One turn moves each row of this set onto another row. After a few examples, where does it send each row asked below?
J_283: +1.82, -4.02, +0.73, -2.67, +0.31, -2.34, -0.21, +0.21, -2.00, +2.91, -2.81, +1.09, +1.21, +1.43, -2.90, -2.16, -1.69
J_257: +0.85, -4.22, +0.75, -0.96, +1.08, +0.51, -1.70, -0.99, -3.10, +2.62, -2.27, -0.41, +1.71, +2.78, -3.18, -0.71, -1.88
J_84: +1.29, -4.63, +0.74, -1.63, +0.81, -0.11, -1.57, -2.00, -3.03, +2.69, -2.65, +0.16, +0.81, +2.10, -3.19, -0.34, -2.00
J_41: -1.11, -3.66, +2.08, -0.17, +1.29, -0.94, -1.40, -1.82, -0.98, +4.10, -2.82, +1.79, -0.94, +1.07, -2.55, -0.67, -1.55
J_588: +0.06, -1.45, -3.62, +1.66, -0.61, +3.19, +1.07, +0.91, -0.23, -1.61, -2.58, -3.29, -0.35, +0.42, -1.06, +0.14, +0.73
J_663: -1.39, -3.49, +1.68, +0.88, +1.53, -0.23, -1.41, +0.88, -1.51, +3.85, -1.90, +0.51, +1.35, +2.54, -2.66, -1.74, -1.26
J_427: +0.02, +0.72, -1.60, -1.12, +0.68, -0.22, +0.38, +0.86, +2.53, -1.94, +0.47, +0.27, -0.89, -1.67, +1.64, +1.04, +2.91
J_771: +0.74, +0.62, -0.61, -1.41, -2.81, +1.11, +1.01, -2.14, +0.43, -0.90, +1.10, +1.22, +0.60, -3.44, +0.18, +0.72, -3.57
J_968: -0.05, -0.79, -2.31, +0.94, -1.80, +0.16, +2.45, +0.10, +1.10, -2.28, -1.08, +1.29, -1.17, -3.14, +0.45, +0.50, +2.33
J_875: +0.76, +1.50, +0.50, -4.49, +0.25, -2.08, +2.61, +1.04, -0.08, -0.74, -2.69, -0.05, +1.43, -1.23, -1.68, -1.49, -0.07
J_276: +0.24, -0.56, -1.06, +0.49, -2.71, +0.98, -0.24, -1.86, +0.41, -0.31, +2.00, +2.11, +0.17, -3.33, +0.51, +1.04, -3.58
J_504: -1.20, -0.33, -1.90, +1.84, +0.01, +0.74, +0.62, +1.06, +1.98, -1.65, +0.29, +0.70, -1.01, -1.93, +1.21, +1.02, +2.81
J_439: -0.55, -1.20, -2.28, +1.58, -0.40, -0.10, +0.35, +0.47, +1.96, -1.45, +0.29, +1.67, -1.74, -2.43, +1.36, +1.33, +2.69
J_207: +0.96, +0.41, -2.09, -1.91, -0.87, -0.38, +2.33, +0.37, +1.62, -2.80, -0.96, +0.48, -0.60, -2.60, +0.72, +0.32, +2.56
J_536: -1.02, -2.80, +2.24, -0.74, +0.22, -0.25, +1.06, -1.91, -1.79, +3.23, -4.26, +0.96, +0.15, +0.69, -3.56, -1.73, -1.65
J_790: -0.94, +1.69, +0.10, -0.52, -1.00, +2.10, -0.59, -0.98, +1.16, -0.35, +2.24, +0.13, +1.15, -1.86, +0.87, +1.05, -2.95
J_428: +2.78, -1.04, -1.33, -3.85, -0.54, -3.89, +1.38, +1.79, -0.56, -0.50, -1.66, +1.43, +1.29, -1.73, -1.42, -1.62, -0.54
J_617: +1.28, -4.65, +0.66, -1.07, +0.67, +0.25, -1.60, -1.29, -3.20, +2.83, -2.36, -0.04, +1.17, +2.37, -3.19, -0.61, -1.99
J_753: -1.95, -0.67, +0.16, +1.10, -1.81, -0.60, +3.59, -0.64, -1.02, -0.04, -3.69, +1.76, -0.17, -3.06, -2.75, -1.07, -0.63
J_213: -0.92, -0.46, -2.68, +1.03, +1.11, +3.32, -0.57, -0.52, +1.08, -0.78, -2.11, -3.16, -1.96, +0.71, -0.16, +1.55, +0.88
J_912: -3.26, -1.44, -0.23, +4.03, +1.14, -0.43, -1.22, +2.10, +0.22, +1.66, +0.06, +1.63, +0.13, -0.44, -0.93, +0.15, +0.09
J_458: +0.94, -0.61, -1.41, -0.28, -1.75, +0.28, -1.65, -0.57, +0.72, -0.10, +3.20, +1.76, +0.70, -2.37, +1.08, +1.14, -3.29
J_374: +0.81, +0.39, -1.31, -0.32, -2.71, +1.42, +0.65, +0.55, -0.20, -1.14, +2.23, +0.40, +2.71, -2.15, +0.13, -0.26, -3.28
J_289: -0.02, -1.67, +2.44, -3.14, +1.04, -0.73, +0.76, -0.60, -1.31, +2.67, -3.86, -0.12, +1.37, +1.85, -3.21, -2.08, -1.38
J_291: +0.90, -3.90, +1.50, -2.50, +1.71, -2.32, -2.12, -0.91, -0.80, +3.86, -2.24, +1.40, -0.22, +1.69, -2.15, -0.97, -1.46
J_227: +0.26, -3.12, +1.65, -1.64, +1.34, +1.09, -1.00, -1.46, -2.85, +2.48, -2.97, -1.02, +1.54, +2.75, -3.34, -0.69, -1.71
J_345: +0.35, -3.62, +1.58, -1.70, +1.11, +0.69, -1.25, -2.76, -2.58, +2.86, -3.14, -0.18, +0.33, +2.03, -3.30, -0.15, -1.85
J_824: +3.00, -2.87, -4.86, -0.85, +0.48, +0.34, -2.04, +1.38, +0.46, -0.98, -0.56, -2.16, -1.00, +0.92, +0.33, +0.88, +0.64
J_424: +0.12, -3.25, +1.72, -1.56, +1.10, +1.05, -0.99, -2.32, -2.75, +2.62, -3.13, -0.56, +0.81, +2.36, -3.32, -0.44, -1.89
J_353: +1.02, -0.57, -2.43, -0.89, +0.24, -1.11, -0.21, +1.32, +2.18, -1.85, +0.90, +0.95, -0.81, -1.89, +1.80, +1.09, +2.76
J_91: +0.85, -0.18, -2.44, -2.26, +1.20, +1.94, -0.74, -1.62, +1.60, -1.03, -2.56, -2.87, -2.64, +0.21, +0.08, +1.73, +0.97
J_214: +0.97, -4.06, +1.18, -1.90, +1.02, +0.18, -1.65, -2.46, -2.77, +2.96, -2.92, +0.11, +0.26, +1.98, -3.08, -0.14, -2.02
J_701: -1.02, +1.13, +0.63, -2.20, +3.37, -1.92, -2.11, +2.21, +1.64, +0.99, +0.35, +0.15, +0.49, +0.70, +0.16, +0.21, +0.43
J_178: +2.56, -1.86, -4.63, -0.74, -0.61, +1.51, +0.48, +1.80, -0.16, -1.92, -1.96, -3.22, +0.34, +0.66, -0.67, -0.28, +0.56
J_778: +1.78, -3.94, -4.69, +1.35, -0.25, +0.70, -2.09, -0.40, +0.47, -0.19, -1.14, -0.85, -2.77, -0.29, +0.09, +1.60, +0.43
J_501: +0.09, -4.45, +0.75, +0.39, -0.30, -0.98, +0.32, +0.67, -2.48, +3.18, -2.81, +1.06, +1.71, +1.51, -3.41, -2.50, -1.64
J_264: +0.47, -3.56, +1.36, -1.27, +1.34, +0.92, -1.30, -0.87, -2.98, +2.62, -2.46, -0.92, +1.86, +2.97, -3.19, -0.67, -1.76
J_546: +1.73, -0.07, -1.56, -1.43, -2.00, +0.29, -0.72, +0.46, +0.32, -0.84, +3.05, +0.87, +2.08, -1.95, +0.88, +0.27, -3.28
J_921: +2.20, -1.34, -3.32, -2.46, -0.79, +1.12, +0.93, -2.27, +0.63, -1.38, -3.70, -1.98, -2.79, -1.02, -0.70, +1.18, +0.31
J_659: +0.31, +1.82, +0.11, -2.32, -1.39, +1.20, +0.11, -1.65, +1.11, -0.77, +1.69, +0.48, +0.85, -2.47, +0.69, +1.05, -3.23
J_29: -3.06, -1.57, +0.26, +2.86, +0.91, -1.14, -1.16, -0.70, +0.63, +2.03, -1.06, +2.85, -2.19, -1.99, -0.80, +1.14, -0.14
J_65: -0.90, +0.92, -0.51, +0.92, -2.17, +2.39, +0.24, -0.11, +0.29, -0.64, +2.25, +0.31, +1.98, -1.98, +0.40, +0.39, -3.16
J_817: -0.22, -0.60, -2.55, +1.36, -1.58, +0.47, +2.52, +1.39, +0.98, -2.54, -0.50, +0.75, -0.07, -2.52, +0.36, +0.06, +2.52
J_25: +0.46, -0.72, -0.11, -2.71, +2.45, -3.65, -2.88, +0.81, +1.52, +1.42, +0.37, +2.13, -1.24, -0.66, +0.41, +0.89, +0.10
J_834: +1.71, -3.24, -4.31, +0.65, -1.66, +1.10, +0.33, -1.93, +0.06, -0.86, -3.04, -0.72, -3.14, -1.53, -0.82, +1.26, +0.16
J_966: -0.65, -2.37, -1.43, +2.32, -2.20, -1.37, +2.84, +1.95, -1.77, -0.02, -2.30, +1.81, +1.33, -2.28, -2.47, -1.95, -0.58
J_148: -0.54, -1.86, +2.36, -2.16, +2.42, -0.59, -1.35, +0.56, -0.78, +3.49, -2.17, -0.42, +1.58, +2.93, -2.34, -1.66, -1.12
J_870: +1.64, -0.26, -2.58, -1.31, -1.08, -0.79, +1.96, +1.67, +1.26, -2.75, -0.14, +0.45, +0.15, -2.16, +1.03, +0.00, +2.61

J_778 turns into J_834
J_912 turns into J_966
And these:
J_257 turns into J_617
J_427 turns into J_504
J_291 turns into J_41
J_65 turns into J_374

